0: [138 126 115 129 133 126 173 129 137 131 161 128]
1: [103  93 113 118 105 123  48  88  77  96 191 126]
2: [120  97 113 127 102 171  17 104  52 135 146 105]
3: [156 173 147 135 138 132 190 131 138 141 152 123]
4: [133 164 122 131 132 112 153 127 138 114 158 123]
5: [130  77 171 108 155 190 184 155 123 135 193 143]
6: [145 175 122 144 148 161 197 136 157 161 109 121]
7: [142 202 131 143 159 109 191 151 144 146 160 141]
8: [ 97  58 110 113  73 132  23  99  79  97 193 120]
9: [155 255  73 176 174 141 125  79  73 151 255  99]
10: [139 155 133 136 145 164 182 138 141 133 159 132]
11: [168 236 122 152 185 183 226 121 146 145 190 123]
12: [161 220 122 143 155 164 222 148 165 137 142 130]
13: [129 149 141 131 133 156 150 142 135 133 125 143]
14: [149 220 131 135 160 161 199 144 154 142 131 138]
15: [ 89 120 123 119  80  69  31  99 104 105 170 117]
16: [150 162 123 138 159 202 190 143 127 140 127 113]
17: [157 237 124 150 162 183 231 157 166 153 121 134]
18: [115  44  90 132 116 193   0  92  40 154 212  86]
19: [136 180 125 139 138 141 151 141 109 123 177 125]
20: [141 147 104 117 135 106  91  90  76 111 151 120]
21: [ 81  85 121 118  63  85   0  90  60  98 144 117]
22: [127 175 138 125 121 135 184 143 132 134 147 139]
23: [102  67 114 126 107 126  86 104 105  90 144 113]
24: [ 73   0 157  83  80  97   0 102  68  77 180 142]
25: [142 145 123 135 121 162 172 130 137 138 141 140]
26: [ 71  63 122 113  85  71  22  79  72  92 159 112]
27: [ 98  47 109 126 102 173  42 103  57 108 212 110]
28: [142 119 137 142 147 143 115 125 105 157 174 108]
29: [171 192 115 156 172 172 227 151 157 164 150 134]
30: [135 166 135 137 156 162 191 151 145 150 164 142]
31: [154 210 121 146 183 130 217 143 165 162 184 137]
32: [139  98 159 115 149 192 194 151 136 128 232 155]
33: [151 210 133 148 160 191 223 153 158 144 139 130]
34: [104  97  88 140  87 166  18  78  40 115 202  92]
35: [130 190 143 128 158 168 193 134 142 135 146 142]
36: [119 116 144 129 120 152 156 139 153 143 127 128]
37: [140 208 129 145 146 181 174 144 157 151 155 132]
38: [ 93  89 124 105  89  90  34 100  82 100 117 135]
39: [ 91  67 120 109  66 101  35 106  96  91 154 121]
40: [185 143  58 180 195 255 128 115  45 204 250  79]
41: [138 109 141 135 141 164 217 168 167 161  84 142]
42: [159 180 122 129 155 160 211 136 144 140 134 127]
43: [ 76 139 100 126  93  93   3  70  48  60 198 108]
44: [141 199 117 148 155 145 158 118 119 121 211 124]
45: [147 143 129 134 134 152 158 128 144 141 183 138]
46: [ 92  89 123 107  81  98   0  91  78 120 173 109]
47: [ 86  55 124 106  72  81  26  92  76  91 110 112]
48: [ 96 107 118 114  93 117  39  95  93 109 166 115]
49: [116 223 121 138 136 141 138 127 144 134 134 126]
50: [175 200 114 158 178 176 238 153 161 167 146 134]
51: [136 170 116 140 115 121 127 123 132 130  80 120]
52: [183 213 100 149 194 242 201 139 120 190 209 110]
53: [108 118 165 115 107 116 129 133 144 105 104 154]
54: [141 194 137 138 171 155 192 140 140 145 127 132]
55: [ 75  70 126 111  82 101  24 102  75  92 134 115]
56: [ 95  76 124 106  78  91  43 113  94 113  71 120]
57: [151 161 123 138 161 207 191 144 126 142 132 112]
58: [155 189 119 142 177 180 209 150 155 151 161 130]
59: [140 123 145 127 143 217 119 132  86 162 216 105]
60: [ 81 144 101 126  97  97  17  74  55  64 194 108]
61: [174 197  99 171 186 255 169 135  91 198 205 103]
62: [ 74  69 123 114  88  73  31  83  75  95 160 113]
63: [ 94  80 121 105  77  88  36 108  87 109  77 119]
64: [123 158 130 125 141 147 151 127 129 130 108 134]
65: [115  96 154 106 139 198 127 144 124 122 166 145]
66: [147 147 129 134 134 153 159 129 145 141 181 138]
67: [ 69  14 122 106  66  91   0  80  79  85 131 117]
68: [139 144 121 135 160 170 207 150 157 141 159 145]
69: [174 235 142 144 180 186 255 165 165 152 173 142]
70: [155 210 107 151 168 212 214 142 133 163 185 120]
71: [106  84 156 104 105  78 147 129 153 103  51 145]
72: [135 135 124 117 154 177 194 136 141 141 173 135]
73: [123 218 127 137 129 134 193 130 140 135  95 123]
74: [137 168 133 145 156 178 196 146 152 150 155 142]
75: [179 246 140 148 185 191 255 167 169 156 168 141]
76: [122 111 129 136 112 150 118 132 124 121 102 126]
77: [149 204 113 142 167 120 175 114 118 124 209 124]
78: [110  37  90 130 111 189   0  90  36 152 213  86]
79: [152 193 131 134 136 145 156 150 145 143 121 121]
80: [147 150 111 148 136 178 112 123  86 156 215 113]
81: [174 195 123 142 176 160 249 141 176 145 137 121]
82: [157 169 115 138 160 214 192 146 135 151 125 133]
83: [141 145 130 132 139 131 146 139 129 126 158 131]
84: [164 209 125 146 155 177 189 143 159 143 158 130]
85: [100  43 112 108  70  95  20  77  76 101 144 123]
86: [169 215 111 148 181 157 251 152 182 176 133 130]
87: [122 198 156 107 105 107 133 136 153  96 117 157]
88: [124 148 137 125 138 163 215 140 163 117 100 133]
89: [114 125 127 129 118  62 108 134 124 121 140 142]
90: [143 144 139 135 129 171 141 135 146 136 185 142]
91: [147 205  96 161 127 177 121 107 129 155 119  99]
92: [136 140 121 133 129 154 132 141 142 135 164 125]
93: [168 157 113 159 174 194 190 124 127 181 164 122]
94: [151 166 122 139 161 205 195 143 128 141 128 113]
95: [145 171 134 144 151 164 163 138 141 132 178 144]
96: [137 111 162 112 124 174 190 179 192 165  74 151]
97: [121 110 127 125 125 146 126 125 125 117 167 126]
98: [170 175 126 153 177 151 221 154 165 150 145 130]
99: [113 107 130 139 121 153  88 127 112 131 155 128]
100: [130 203 160 116 144 102 210 145 215 116  94 155]
101: [152 186 138 141 165 139 189 167 155 136 185 140]
102: [136 149 150 127 115 153 226 175 187 157  92 146]
103: [143 255 106 152 151  54 204 126 206 127  13 114]
104: [148 198  99 135 144 103 141 140 147 134  76 130]
105: [ 82   0 161  96  77 120  14 128  82  97 218 145]
106: [135 128 128 128 116 165 112 133 122 133 171 124]
107: [150 175 141 154 143 170 185 146 154 153 155 128]
108: [138 143 136 121 126 121 129 135 134 123 107 118]
109: [128 219 138 146 147 164 196 134 148 125 136 151]
110: [135 123 128 127 114 165 106 132 120 132 173 124]
111: [157 225 132 128 152 188 182 153 135 145 130 120]
112: [128  75 133 117 116 154 145 146 148 140 110 134]
113: [137 164 138 124 136 177 177 130 140 144 154 140]
114: [156 167 119 140 168 223 146 137 117 171 181 117]
115: [130 158 122 122 134  94 182 143 152 123 128 136]
116: [161 218 126 148 161 209 205 156 154 154 109 143]
117: [129 160 138 144 145 153 189 141 147 151 128 131]
118: [147 218 139 138 149 184 185 137 166 158 162 132]
119: [148 229 132 139 165 199 246 150 161 152 135 133]
120: [124 177 131 137 141 135 158 120 118 116 182 117]
121: [121  77 157  95 111 143  95 121  89 112 175 138]
122: [157 173  93 161 184 234 188 130 111 188 181 102]
123: [133 252 129 119 124  56 248 144 230 104   0 144]
124: [103  66 124 110  92 129  71 110  88  94 150 125]
125: [125 174 112 136 127 150 119 125 135 132 112 124]
126: [151 197 127 142 146 160 166 139 156 148 156 143]
127: [ 68  12 119 105  77  63   0  85  66  71 150 103]

[ 99 100 103 124 113 103  48  77  64  87 202 128] 1
[132 219 135 125 149  74 241 120 174  83 133 144] 100
[142 133 139 131 149 179 210 141 134 138 102 126] 88
[156 204 127 144 150 163 175 143 159 151 157 144] 126
[ 96  44 105 126  99 173  32 100  53 106 214 108] 27
[142 121 136 143 146 145 115 125 104 157 176 108] 28
[160 146 110 143 158 209 137 133 106 163 202 110] 114
[129 173 115 135 128 156 130 131 142 136 102 127] 125
[138 168 137 125 137 176 177 129 139 146 156 139] 113
[133 128 140 132 131  85 145 130 130 151 111 141] 108
[147  63 157 108 114 154 183 171 190 162  41 159] 96
[170 248 111 163 198 191 255 131 139 141 170 136] 11
[165 229 123 145 160 168 233 150 169 140 141 131] 12
[158 158 129 137 151 170 211 142 152 147 130 135] 42
[164 255 103 158 183 186 228 118 127 130 193 119] 11
[140 138 106 114 135 103  86  88  70 109 162 122] 20
[155 172 146 134 138 133 189 131 138 140 153 123] 3
[182 233  91 173 203 255 246 152 113 208 223 106] 52
[162 124 170 120 159 238 255 214 246 223   0 155] 96
[120 154 129 125 138 142 143 123 123 126 115 133] 64
[134 141 149 125 114 151 214 172 181 153  99 144] 102
[133 132 124 116 154 176 192 135 141 140 176 134] 72
[128 159 137 143 145 151 185 140 146 150 128 131] 117
[125 211 138 144 142 158 188 133 147 122 132 151] 109
[143 176 105 157 150 180  92 103  74 128 217 111] 80
[129  74 134 117 116 158 147 147 150 140 107 135] 112
[124  95 142 131 144 184 122 122 129 137 153 135] 65
[136 195 131 121 154 146 207 140 142 133 153 137] 35
[129 160 121 122 135  92 183 144 152 124 129 134] 115
[138 176 115 136 142 208 108 140 122 159 168 130] 114
[164 155 111 158 169 188 181 121 125 176 159 121] 93
[ 92 136 127 109  99  35  15  78  95  51 152 129] 15
[106 103  90 140  91 165  28  80  46 116 198  95] 34
[125 126 138 125 124 110 123 114 131 134 129 127] 108
[130 179 129 117 138 149 165 122 137 142 127 127] 64
[148 204 113 142 165 122 172 114 117 124 206 124] 77
[142 120 141 137 147 169 230 170 170 165  83 143] 41
[132 159 140 134 137 158 159 143 140 136 118 143] 13
[147 198 132 148 144 136 193 130 135 138 119 132] 54
[155 169 121 140 166 219 147 137 118 168 179 118] 114
[128 100 119 117 137 174 155 111 128 121 161 129] 97
[108  88 154 105 107  83 150 129 152 105  54 145] 71
[144 136 117 134 145 169 178 139 132 151 126 134] 25
[143 137 137 133 149 178 211 140 135 138  96 124] 88
[122 132 141 131 129 166 130 133 126 127 128 138] 13
[112 102 122 117 106 149  94 102 100 114 110 126] 76
[133 197 144 129 164 174 206 138 146 137 147 143] 35
[161 255 107 155 178 176 223 119 129 128 189 121] 11
[151 179 138 154 145 173 189 146 153 154 153 127] 107
[106 100  89 139  90 164  30  81  46 116 201  94] 34
[ 94 102 118 113  90 115  32  92  91 107 170 114] 48
[142 199 117 149 156 146 156 117 118 121 217 124] 44
[129 176 137 126 123 136 183 144 133 135 148 139] 22
[102  68 123 110  94 127  71 110  88  94 153 125] 124
[141 160 135 142 147 165 158 140 143 132 169 144] 95
[156 177 122 128 152 156 205 135 144 137 132 128] 42
[147 222 136 140 149 181 185 135 165 158 161 132] 118
[105  45 158  92  99 161 114 114  89 113 201 138] 121
[158 213 139 141 147 149 245 145 166 140 150 146] 12
[155 190 120 142 175 179 209 150 155 151 160 131] 58
[ 84   0 159  98  80 121  19 128  84  98 215 144] 105
[ 71  63 126 110  79  98  15 100  70  90 134 115] 55
[142  83 124 129 140 196 126 152  99 163 252 119] 59
[148 135 178 110 161 201 214 160 123 134 255 164] 32
[137 164 139 124 135 176 180 132 142 145 150 141] 113
[154 255  72 176 174 141 124  80  73 151 255 100] 9
[156 255  82 163 137 123 144 127 169 140  75 104] 104
[146 200  98 160 127 175 124 108 129 153 121  99] 91
[138 152 149 131 129 112 201 141 160 122 117 145] 115
[123 204 141 141 141 156 187 134 146 120 135 153] 109
[150 191 122 133 160 187 229 157 144 149 125 133] 33
[157 255  80 164 136 121 143 126 171 139  69 103] 104
[155 210 108 150 167 206 213 143 133 162 183 121] 70
[128 171 140 125 122 137 181 143 131 132 151 139] 22
[111 116 147 121 121 123 104 117 109 117 115 126] 76
[137 105 164 111 123 173 191 181 194 166  70 152] 96
[135 227 106 145 149 118  87  62  45  93 255 110] 9
[121 152 130 126 137 144 146 125 126 129 109 134] 64
[ 98  95 103 125 110 102  38  75  59  86 207 128] 1
[119 202 171 111 128  24 255 167 235  92  36 175] 123
[124 164 152 104  93  91 112 126 139 101 111 142] 87
[135 135 161 123 169 185 218 147 132 147 200 138] 72
[129 217 138 146 147 166 195 135 148 126 134 150] 109
[158 184 119 129 155 162 205 133 138 136 143 126] 42
[139 151 116 130 148 129 233 136 157 142 180 131] 68
[129 122 127 113 148 171 182 134 137 138 176 135] 72
[132 170 138 124 130 100 150 131 130 126 147 138] 4
[170 217 111 148 182 154 254 153 185 177 133 130] 86
[159 216 138 141 147 149 249 146 166 141 149 147] 12
[ 99  60 122 109  89 127  62 108  85  91 146 122] 124
[ 94 132 126 110  99  44  15  79  93  55 154 127] 15
[147 234 156 117 150 100 255 153 218 129  73 177] 100
[110  52 157  94 105 169 128 117  93 116 202 139] 121
[123  79 154 110 111 144 101 130  99 118 188 135] 121
[157 176 121 128 153 159 206 136 142 139 137 126] 42
[128 179 112 137 129 155 126 128 139 135 106 125] 125
[123 101 122 134 107 238 124 139 128 148 121 125] 65
[140 115 141 136 144 167 224 168 169 162  85 142] 41
[187 138  55 182 197 255 125 115  41 209 252  76] 40
[ 67   0 166  74  72 134  32 108  46  76 252 128] 105
[ 76  70 126 100  79 126  19  90  72  78 126 124] 55
[147 223 136 140 148 182 184 135 166 158 161 132] 118
[148 151 113 148 137 179 115 125  88 156 213 114] 80
[140 129 115 130 135 126 179 130 140 133 164 129] 0
[171 194 102 168 182 255 168 135  96 194 198 106] 61
[139 255  67 172 140 124 180 123 180 150   4 112] 103
[127 136 134 136 126 193 131 124 132 120 133 140] 13
[127 130 140 126 127 111 131 115 134 138 129 128] 108
[155 224 134 149 156 155 190 141 152 150 114 128] 14
[152 212 109 142 161 197 201 145 136 154 180 125] 70
[172 195 101 170 184 255 172 134  94 195 202 104] 61
[123 138 133 113 127  87 176 136 167 109  81 135] 115
[137 113 161 112 126 174 193 178 190 164  76 151] 96
[151 211 133 147 160 192 221 153 158 145 139 131] 33
[139 155 133 135 145 164 184 137 141 133 162 131] 10
[140 211 142 116 142  87 238 152 205 106  77 156] 100
[141 114 142 137 145 169 230 171 171 165  81 143] 41
[128 172 137 125 121 136 180 143 132 134 146 139] 22
